Named turns come first, each shown by rows before and after it. Which turns, in which order, take the first row of each pair that follows to the second? Write the first one first, as in the answered first pair.
turn W:
[  0.0  -0.8  34.1   8.9   1.0  23.6   1.3   7.6 -10.6] |-> [ 1.4 -6.0 34.0 11.6 12.9 15.4 -6.8 -0.3  9.2]
[ -0.8  29.1  -2.0 -11.2   4.2  -7.0   9.2  -3.4   1.5] |-> [-0.8 24.9 -6.1 -6.2  8.7 -7.8  7.2 -2.5 10.8]
[ 18.4 -15.3  -0.3  18.0 -22.2  24.7   8.7   4.6 -29.9] |-> [ 14.0 -28.6  27.6 -11.5  -1.4   5.9  -5.2 -28.1  -9.4]
turn M:
[ 40.2 -20.1  -8.6  15.8 -20.8  27.4  19.6  -5.9 -44.9] |-> [ 17.4  36.6 -11.7 -31.5  23.4 -23.0  13.7 -44.3  -9.7]
[-14.3 -16.8  20.8  -6.4  -5.1   8.0   2.7  38.8 -11.7] |-> [-24.6   4.0  25.6 -29.8  10.8  -3.7   3.0  15.0  -4.9]
[ 34.6 -48.0  14.3   9.8 -17.5 -16.1   5.1 -41.2 -17.4] |-> [ 22.1 -20.6   4.2  -8.2   5.8 -50.7  -1.1 -49.6  12.7]
turn U:
[  5.5  -9.5 -23.4  44.8  -5.6   7.2 -18.9  24.7  22.2] |-> [  0.6 -10.2  -7.2  31.7   7.3   7.6 -25.9  20.6  39.6]
[  7.7 -45.5  25.4   3.9  13.7  32.9   3.8  14.2  -0.4] |-> [ 13.9 -45.9  12.6  10.2   3.9  28.8  10.5  18.0 -12.0]
[-16.4  16.3 -15.0  18.5  17.3 -23.5  20.7  10.8  35.3] |-> [-25.1  19.0  12.4   5.5  23.3  -8.1  14.2   2.1  41.4]
Pairs:
(2 to 3 turns a pair)
[ -2.0  15.3 -29.0   4.3  -8.8 -19.8  14.7   7.6 -15.3] |-> [ -3.8  18.6 -10.5 -16.2   9.8 -29.2   6.7 -22.0   1.5]
M, M, W
[-11.0   2.9  29.0  29.8  10.1  52.3 -16.8  19.4  28.4] |-> [-17.0  33.6  20.2  26.7  14.3  56.2  -8.3  20.9  20.7]
M, W
[ 38.4 -14.7 -15.8  12.0  -4.9  10.2  17.2 -18.9 -27.4] |-> [ 39.9 -21.6 -19.7  21.3   9.4  -1.3   7.2 -27.0   2.7]
W, W
[  3.3 -22.3 -14.3  42.4   3.0  -7.6 -13.8  30.5  46.9] |-> [-20.6  42.0  11.8 -50.7  -0.8 -12.0  12.9  -0.6 -16.7]
W, M
[  5.7 -19.1  24.0 -12.8  -4.0  -0.9  -6.8 -10.1  -7.0] |-> [ -0.5   1.6   1.0 -16.1   8.3 -29.6  -5.1 -10.2   7.7]
U, M
[-22.7  16.8   8.0  -3.3  -3.3   4.8  -5.0   3.3  26.7] |-> [-21.4  12.8  -1.0   3.4 -14.7   3.8  -3.3  20.4  18.8]
W, W, M
[-12.0  46.5   0.6   8.8  -0.7  14.5   3.5  17.1   0.4] |-> [ -4.4  38.3 -10.6  21.1  -6.8  10.3   5.2  25.3  -1.9]
M, U
[ 35.1 -14.8  20.4   1.1  13.2  11.4 -10.7 -38.0  21.1] |-> [ 44.2  -6.9 -18.8  14.3 -19.7   5.5  14.7  -4.9 -28.3]
W, W, U
[  2.3  -0.2  13.1   8.7 -21.5  14.9   0.6  -4.0 -41.3] |-> [ -1.1  19.6  -0.6  -9.8  -4.8 -19.3   2.6 -25.0 -33.5]
U, M
[ -2.2  12.5  50.5 -18.9  13.6  27.6 -10.8 -36.4  -5.7] |-> [-11.9  29.5  33.7 -23.8  30.1   0.5 -16.9 -37.8  19.0]
M, M, M
[  0.6  41.9  -1.6  14.0  20.0  34.8  -9.5 -17.7  -1.5] |-> [ -1.7  43.1  -6.6  15.0  24.2  26.7  -9.5 -11.6   5.7]
M, M, M
[-22.8 -33.0  13.4 -15.9   1.4 -23.0 -27.1  30.1  37.9] |-> [-25.0 -23.0  20.6 -35.0 -24.8  -3.4  -8.8  38.7 -14.7]
W, W
[ -6.4   3.7  -0.1  23.7  -3.0   3.3 -14.9  47.1  40.6] |-> [ -0.6  -9.9  10.1  30.5 -14.8  21.4 -10.9  47.1  21.8]
M, M, M
[ 15.1 -39.0 -19.5  28.8   6.6 -40.0 -23.5  11.3  36.4] |-> [  1.3  10.4  -3.2  -5.8  32.7 -43.2 -22.2 -34.0  42.8]
W, M, W
[-21.0  27.4 -14.1 -26.3 -22.3  15.3   6.0  11.8 -39.8] |-> [-31.4  36.4 -31.1 -21.3  -1.4 -17.1  -3.3  22.0  -1.9]
M, U
[ 14.5 -21.6  -8.8 -16.5  -5.0 -20.2  16.1  11.4 -23.5] |-> [ 18.1 -22.5 -22.9   6.4   4.5 -26.4  10.6  15.4  -0.9]
W, W
[ 12.1   5.2 -28.8  13.0   3.7 -29.5  -0.9 -15.3 -12.3] |-> [ 20.0 -13.8 -17.7  25.4   5.1 -14.7  -8.5 -23.4  -5.2]
M, W, W
